Each row is where one point has got to under a steady rotation. How many steps took it there?
The counts run from 0 to 403.
[137 170 105 115 141  76 137  51  96 101 152  97 145 164 145 100 128 137
 125 101 102 100 147 116 127 104 139 114 133 111 111 105] -> 56
[159 142 100 131 124  53 137 107  91 103 130  84 125 148 138 112 143 136
 123 104 124 107 162 101 143 124 139  85 164 169 168 124] -> 74
[119 128 138 115 135 132 133  81 118 119 104 109 161 135 124 133 114 183
 134 102 108  99 169  50 126 121 178 140 115 118 145 147] -> 207
[139 156 141 140 151 116 123  55 113 103 148  97 177 141 107 107 101 143
  88  81 128 100 141 120 138 115 121 136 122 127 129 185] -> 20
[152 124  98 140 122  37 158  99 123 109 142 118 127 155 127 143 107 117
 150 110 152 110 106 152 168 124 133  75 144 141 112 117] -> 101
[125 160 126 107 152 143 124  63 122 105 142 121 173 131 112 110  91 176
 116  78 112 107 116 108 144 129 155 144 111  81 125 159] -> 11
[164 105  71 119 115 102 149 168 107 138  97 105 117 121 112 150 115 146
 156 113 134 118  92 129 192 147 159 101 165 130 145 129] -> 120
[125 115 123 118 135 170 134  52 114 128 131  84 159 152 134 104 116 132
 100 112 130 124 132 161 133 106 174 160 107 107  90 173] -> 15
[109 129 127 127 147 141 135  81 116 129  99 121 192 125 110 132 111 184
 117  80 136 110 150  84 147 136 175 153 114 106 140 145] -> 2
[146 159  65 118 107  54 134 127  92 110 120 138 145 150 105 103 110 146
 144  99 122 122 101 122 127 156 143  96 158 122 136  95] -> 296
[104 125 120 120 103  57 154  92 150 112 117 135 119 184 128 101 140 100
 148 101 136 115 116 150 157 141 145  90 141 111 101  96] -> 98
[162  92 118 133 115 102 155 108 130 119 122 132 140 130  92 180  60 130
 145 124 141  99  90 133 159 123 140  95 121 125  94 172] -> 351
[157 152 129 137 157 126 128  60 103 107 154  85 168 131 112 121  96 148
  94  93 127 104 132 129 139 104 129 130 128 131 130 188] -> 21
[101 127 139 120 123 169 120  80 139 111 109 128 166 151 110  82 104 152
 103  92 129 130 112 142 109 151 180 144 107 100 134 185] -> 8
[115  82 107 119  73 111 150 143 140 130  78 157 124 158  92 124  98 119
 153 132 135 132  90 127 119 170 181  99 134 121 115 145] -> 337
[156 121  98 123 117 143 130 112  89 130 111 134 170 123  85 155  52 162
 134 127 119 117 104 100 110 131 172 135 116 110 103 166] -> 173
[113  98 118 114  75 105 148 144 149 122  77 162 130 160  86 118  91 125
 152 120 131 122  84 111 124 174 166  95 132 108 118 135] -> 338
[151 166 125 107 125  64 131  79 119  88 151  90 121 164 122  87 130 114
 117 100 100  95 135 116 136 120 104  88 155 132 144 146] -> 64
[142 117 152 110 131 151 129  62 133 103 137  70 112 156 146  92 127 125
 106 120 117 122 122 156 138 109 162 108 126 126 140 200] -> 229
[149 117  77 120 123  98 160 112 114 135 115 139 160 131  93 167  84 137
 151 107 133 110  85 134 179 134 142 124 134  86  77 109] -> 137
[131 140 156 136 152  99 134  38 128  91 152 103 158 151 136 122 100 155
 116  93 131  99 148 120 130 103 149 112 111 130 136 166] -> 225
[138 165  90 114 153  84 139  61 106 104 157  98 147 146 146  96 131 158
 134  79 125 113 122 145 164 117 149 118 135 101 126  99] -> 261
[161 155  58 116 112  68 134 128  81 113 124 127 130 142 116 113 103 145
 153 106 115 121  93 132 129 144 146  97 160 116 128  99] -> 297
[176  91  80 115  91  97 147 161  95 137  95 103 111 129 106 159 104 123
 147 141 120 111 110 104 155 134 152  90 164 148 133 148] -> 325
[105 159 114 103 129 113 126  82 135  99 126 111 128 166 134  46 150 147
 122  78 116 127 105 153 139 150 160 115 139  97 140 122] -> 258
[158 161  95 111 142 135 118  97  78 116 126  77 145 130 135  99 132 172
 117 101  96 114 151  90 134 117 164 132 150 119 160 141] -> 39
[ 95 134 120 121 129 121 129  88 130 118 100 100 143 166 147  64 176 149
 121  78 131 130 156 126 148 147 179 133 138 123 160 121] -> 249
[152  61 122 143 115 130 158 120 123 149  95  98 150 127  99 183  98 126
 121 128 155 108 127 122 172 121 157 125 130 153 107 183] -> 361
[139 136  89 117 127 128 124  90  95 107 131  87 125 151 156  74 133 153
 129 102 138 145 111 184 126 133 191 115 137 128 151 146] -> 255
[107 175 109 105 138 100 127  71 133 101 131 111 137 163 137  64 143 151
 128  72 117 122 111 146 151 144 153 117 137  91 139 113] -> 259
[138 146 113 131 123  52 138 106 110 109 124  92 133 158 135 102 151 126
 124  97 122 102 166  92 147 130 130  92 163 163 164 120] -> 73
